The table, row by row:
[ -2 -11  39  30  24 -27  51 -18  68   4   0 -39  -2  -3 -43   8 -17  70
 -78 -53  52 -15 -45  -5   8  47  -4   5  -7  76   8 -75]
[ 17 125 -32  -5 -24  58 -17  86 -55 -19 -76  14 -29 -42  40  41   7   3
  19  -7 -34 -28 -20 -80 -22  19 -83  -6  59  -2 -20  54]
[  4 -27  32 -29 107 -12  17 -85  32  27 -15  -5 -12  -8 -25  -3 -14  37
  10 -27 -11  -6 -30  37  41  34  65 -10   0  70 -33 -16]
[ -7  35  -9 -44  69  52 -21  -2 -23  -1 -50  35 -24 -11  12  18   4  17
  -7 -37 -19 -27 -12 -32 -49  20 -40  11  59  77 -52  26]
[-15 -77   3 -19  36  -9 -29 -46 -18  -1  35  30  15  23  11 -24  26 -32
   9  14  -4  11  35  62 -13 -38  32  -8 -15  -1 -16   6]
[  3  -8 -22 -19   9  25 -19 -30 -35 -10 -10  32 -14   9  12  -4  22   5
  19 -15 -16 -19  17   0 -45   2 -28 -16  23  35 -16  41]
[  -6  114  -25   44 -114   49   -5  127  -43  -74  -15   15  -21    0
   31   24    7  -16  -48   18  -14   -8   16  -55  -96  -10  -99   34
   62   -1  -19   15]
[ -21  -19   31   49  -54  -12    3   53    9  -32   44    7   14   27
   -5   -3   33  -22 -108    8   65    9   27   25  -70  -18  -63   38
   42   30   -7  -68]
[ -6 -28  25  15   6 -12  -9  29  19  11  13  -1   7   7  19  13   5 -11
 -36  18  13  14  11  13  11 -21 -24   9   0  -7   6 -36]
[  27  127  -36  -29    9   52   24    6  -28   25  -96  -33  -50  -73
    2   41  -24   65   97  -43  -56  -38  -72 -127   49   77  -25  -33
   -2   -9   -5   85]
[  9  -2  11 -16  54  -6   0 -49  24   3  -4  16   9   1 -40 -22 -10  31
 -26 -24  -9   2  -1  38 -23  43  29   5  27  77 -18 -12]
[-17  18 -14  28 -92  16 -11  54 -27 -34  30  -1  -1  19  26  -1  23 -28
 -11  29  -3  21  32  -6 -44 -33 -44  12  21 -39  15   8]
[ -3  13 -22  18 -37 -15 -24  65 -18 -65  36  22  29  50  16  -4 -10 -45
  -4  55 -22  43  52 101 -60 -30  26  48  19 -41   0  28]
[ -5  36 -31  25 -72  -3  -5  38 -39 -67  38  20  -3  15   4 -18  -9 -13
  25  15 -32  17  33  23 -84  -1   6  20  16  -4 -10  65]
[   4   79  -23   56 -127   15   19   83  -28  -71   10    1   -4  -13
   11   -6  -22   -7    8   15  -26   13   15  -20  -60   11  -31   20
    8  -39   10   44]
[ 14 -27  27 -29 102   8  -8 -47  25  61 -29 -16 -13 -27 -13  26  11  44
 -13 -28  15 -32 -52 -47  64  17   9 -25   2  39  -6 -28]
[ 33  99 -23   4 -45  15  13  40 -22   1 -57 -19 -34 -44   5  29 -28  29
  43 -30 -45 -19 -35 -73  35  38 -12 -16  -2 -28  15  55]
[ 27 -36  11 -26  90 -59   1 -31  41  61  -6 -17  35  -3  -3  -6 -23   5
  46  27 -14  13 -28  41 119  -2 109 -17 -51 -72  33 -24]
[ -7 -62  19  -5  51  -4  21 -59  11  49   7 -18   7 -10 -24  -9  11  12
  -6 -17  36 -14  -5 -16  51  -8   4 -34 -36   2  -3 -52]
[ -6   3   2 -13  -5  18   2 -12 -19  30 -14 -17 -19 -16  11  20   7   9
   8  -9   0 -27 -19 -62  30   0 -19 -28  -9 -16   2  13]
[ -2 -92  19  -6  27 -37   6 -41   7  47  18 -12  12   3   1 -13   8 -32
  15  15  18  10   1  18  55 -23  26 -29 -39 -48  28 -22]
[   1   86  -19   39 -123    9   22   70  -25  -40   10  -20    4    2
   22   -5  -13  -17   17   30  -23   20   21  -13  -38    3  -25   17
  -10  -54   39   45]
[ 27  17 -34 -36  53   5 -19 -49 -23  12 -23   9  -7 -32   3 -10 -21   1
  90  10 -59  13   7   0  34  18  75 -26 -27 -42   5  83]
[ 20  26 -18 -66  80  19 -10 -81 -12  25 -48   2 -29 -41  -6   8 -16  60
  73 -33 -45 -20 -51 -52  30  49  36 -42  -1  46 -21  57]
[ 26  47  -2 -34  34  24  -8  10 -13  15 -68   3 -13 -26  12  39  -3  14
  14 -11 -16 -19 -37 -60  27  15 -35 -15  24   5 -12  13]
[  2  23  12 -11  53  41  11 -22  15  39 -50 -15 -33 -36 -15  18  15  45
 -22 -47  12 -42 -51 -86  35  36 -60  -2  21  70 -22 -26]
[ 13  54  -4  38 -80   2  28  35   0 -20  21 -13  -3  -9  -7  12 -13  17
   0  -6  -7  -2   3 -19 -22  14 -20  13  -2  -8  19   3]
[ -33 -120   50   30    2  -34   39  -42   52   24   65  -22   23   27
  -28  -23   28    4  -77   -4   71   16   10   27   -5  -25    2   -6
  -25   45    7  -92]
[  -2  102  -51   34 -124   55  -55  124  -82 -110   24   71    0   28
   51    8   13  -67  -37   26  -38   20   64   40 -127  -35  -80   64
   85   -8  -36   61]
[ -9 -22   4  -6  -5   4  14 -22  -3  27 -12  -9 -15  -3   0   0  18   3
  12 -17  22 -12  -9 -34  20  -7 -18 -19  -5   6   9  -2]
[  0 -31  12 -69 127  21 -25 -63  10  46 -29  25 -11  -6 -10   4   5  10
   8 -38  -4 -26 -19   2  19   8  16 -20  22  63 -44  -7]
[ 24  23   2 -25  58  16 -14 -25  12  -4 -18  11   1  -3  -3 -12 -22  18
  15 -18 -30  -2 -17  34  -1  27  42   0   7  27 -27  16]
[-25  21 -16  18 -38   7  -4   2 -17 -62  25   7  -3   4 -17  -7  -7   6
  -6   4 -15  20  39  36 -94   8   6  29  10  35 -11  23]
[-10  20 -18  17 -66  21  -6  26 -31 -22   7  11  -5  -4  18   1   8 -18
  -4  10  16   5  25 -19 -18 -18 -30   5   0 -35   7  19]
[  1 -12  23  42 -35 -24  18  24  40 -31  39 -16  25  22 -22 -16 -20 -29
 -33  21  24  26  13  65  -9 -19  14  37 -16 -35  26 -53]
[   8  -75   -8  -36   25  -60  -48  -16   -8   57    4   -3   21   19
   47   -6    9  -94   85   65  -23   29   21   32  127  -62   94  -36
  -77 -127   47   26]
[  18   30  -17  -38   27   -3  -48   36  -37   35  -65   12    2  -19
   34   40  -13  -48   74   58  -41   -5  -25  -14   86  -20   26  -14
   -5 -105   20   48]
[ 23  34 -27 -81  75  10 -31  -4 -32  63 -89  12  -8 -39  36  32  -4 -22
  89  23 -46 -36 -41 -67 116   3  40 -44 -13 -67  18  48]
[  9 -42   9 -22  20  -2  11 -36  -7  47 -17  -2  -3 -21  -5 -12  10  23
  24 -15   0 -31 -10 -40  70   3  10 -36 -28   0   8  -2]
[ -27  -67   56   21   14  -24   91  -96   89   20   30  -60   -9  -10
  -89  -17   -8  101  -99  -76   78  -29  -30  -28  -20   50  -32   -8
  -20  127  -19 -112]
[ 10 -63   1 -50 125 -20 -38 -59   8  39  -5  36   8   6   3 -12   1 -23
  24   8  -1  -1 -14  51  36 -35  54 -13  -1   6 -19   0]
[  12    9   -2   33  -53  -42  -18   64   18  -31   31    5   38   45
   21  -12  -18  -53   12   68    7   46   27   86   21  -26   47   34
  -21 -114   43  -10]
[-17 -86  20  21  -7 -68  30 -44  56  14  58 -43  34  28 -27 -11 -13  -9
 -12  16  50  22   5  55  33  -5  51   1 -71 -34  44 -52]
[  7  -5   4  23 -35 -14  35   2  28  -3  23 -47  13   2 -23 -18 -14  19
   7 -18  12   8   0 -11   9   9   4  -2 -23 -18  25 -17]
[-25 -58  -7   8 -15   6  -9  -9 -10 -33  56  41   7  35  -9 -15  28 -13
 -33   6  25  23  47  47 -77 -29  -8   7  15  52 -27 -13]
[ -54 -127   59   75  -56  -70  -14   33   62  -30  121    5   61   95
    3  -41   28  -83 -119   55   84   64   81  127  -32  -96   14   68
  -27  -33   36 -127]
[-21 -53  -4  18 -11 -28  11 -27  23 -30  52  11  28  38 -14 -55   2  -4
  -9   2  24  30  35  74 -52 -11  38  22 -22  25   5 -11]
[-17  18  -5  25 -46  37  30  -1   3   7   2 -24 -28  -8 -22   5  14  37
 -55 -41  30 -36 -17 -74 -44  22 -96   4  34  91 -32 -23]
Behind each row are 3 hidden switches, each 1 (on) or 0 (off), listed from the one that spreads the rows most. The rows also spread widely along 3 other directions, which tell nothing about the switches. All are off in the first row of the table.
Rows drawn again from the table, each followed by whether each switch is on (1) or off (0), in that order:
[ -6 -28  25  15   6 -12  -9  29  19  11  13  -1   7   7  19  13   5 -11
 -36  18  13  14  11  13  11 -21 -24   9   0  -7   6 -36] >> 0 1 0
[  -2  102  -51   34 -124   55  -55  124  -82 -110   24   71    0   28
   51    8   13  -67  -37   26  -38   20   64   40 -127  -35  -80   64
   85   -8  -36   61] >> 1 1 0
[ -3  13 -22  18 -37 -15 -24  65 -18 -65  36  22  29  50  16  -4 -10 -45
  -4  55 -22  43  52 101 -60 -30  26  48  19 -41   0  28] >> 1 0 0
[ 23  34 -27 -81  75  10 -31  -4 -32  63 -89  12  -8 -39  36  32  -4 -22
  89  23 -46 -36 -41 -67 116   3  40 -44 -13 -67  18  48] >> 0 1 0
[   1   86  -19   39 -123    9   22   70  -25  -40   10  -20    4    2
   22   -5  -13  -17   17   30  -23   20   21  -13  -38    3  -25   17
  -10  -54   39   45] >> 0 0 1
[ -9 -22   4  -6  -5   4  14 -22  -3  27 -12  -9 -15  -3   0   0  18   3
  12 -17  22 -12  -9 -34  20  -7 -18 -19  -5   6   9  -2] >> 0 1 1
[  1 -12  23  42 -35 -24  18  24  40 -31  39 -16  25  22 -22 -16 -20 -29
 -33  21  24  26  13  65  -9 -19  14  37 -16 -35  26 -53] >> 0 0 0
[  18   30  -17  -38   27   -3  -48   36  -37   35  -65   12    2  -19
   34   40  -13  -48   74   58  -41   -5  -25  -14   86  -20   26  -14
   -5 -105   20   48] >> 0 1 0
[ -7 -62  19  -5  51  -4  21 -59  11  49   7 -18   7 -10 -24  -9  11  12
  -6 -17  36 -14  -5 -16  51  -8   4 -34 -36   2  -3 -52] >> 0 1 1
[  3  -8 -22 -19   9  25 -19 -30 -35 -10 -10  32 -14   9  12  -4  22   5
  19 -15 -16 -19  17   0 -45   2 -28 -16  23  35 -16  41] >> 1 1 1
[  12    9   -2   33  -53  -42  -18   64   18  -31   31    5   38   45
   21  -12  -18  -53   12   68    7   46   27   86   21  -26   47   34
  -21 -114   43  -10] >> 0 0 0
[-17  18  -5  25 -46  37  30  -1   3   7   2 -24 -28  -8 -22   5  14  37
 -55 -41  30 -36 -17 -74 -44  22 -96   4  34  91 -32 -23] >> 0 1 1
[-25  21 -16  18 -38   7  -4   2 -17 -62  25   7  -3   4 -17  -7  -7   6
  -6   4 -15  20  39  36 -94   8   6  29  10  35 -11  23] >> 1 0 1
[-17  18 -14  28 -92  16 -11  54 -27 -34  30  -1  -1  19  26  -1  23 -28
 -11  29  -3  21  32  -6 -44 -33 -44  12  21 -39  15   8] >> 0 1 1
[-10  20 -18  17 -66  21  -6  26 -31 -22   7  11  -5  -4  18   1   8 -18
  -4  10  16   5  25 -19 -18 -18 -30   5   0 -35   7  19] >> 0 1 1
[ -7  35  -9 -44  69  52 -21  -2 -23  -1 -50  35 -24 -11  12  18   4  17
  -7 -37 -19 -27 -12 -32 -49  20 -40  11  59  77 -52  26] >> 1 1 0
[  0 -31  12 -69 127  21 -25 -63  10  46 -29  25 -11  -6 -10   4   5  10
   8 -38  -4 -26 -19   2  19   8  16 -20  22  63 -44  -7] >> 1 1 0
[ 27  17 -34 -36  53   5 -19 -49 -23  12 -23   9  -7 -32   3 -10 -21   1
  90  10 -59  13   7   0  34  18  75 -26 -27 -42   5  83] >> 1 0 1
[-15 -77   3 -19  36  -9 -29 -46 -18  -1  35  30  15  23  11 -24  26 -32
   9  14  -4  11  35  62 -13 -38  32  -8 -15  -1 -16   6] >> 1 1 1
[ 20  26 -18 -66  80  19 -10 -81 -12  25 -48   2 -29 -41  -6   8 -16  60
  73 -33 -45 -20 -51 -52  30  49  36 -42  -1  46 -21  57] >> 1 0 1
[  9 -42   9 -22  20  -2  11 -36  -7  47 -17  -2  -3 -21  -5 -12  10  23
  24 -15   0 -31 -10 -40  70   3  10 -36 -28   0   8  -2] >> 0 1 1
[  7  -5   4  23 -35 -14  35   2  28  -3  23 -47  13   2 -23 -18 -14  19
   7 -18  12   8   0 -11   9   9   4  -2 -23 -18  25 -17] >> 0 0 1
[ -2 -11  39  30  24 -27  51 -18  68   4   0 -39  -2  -3 -43   8 -17  70
 -78 -53  52 -15 -45  -5   8  47  -4   5  -7  76   8 -75] >> 0 0 0
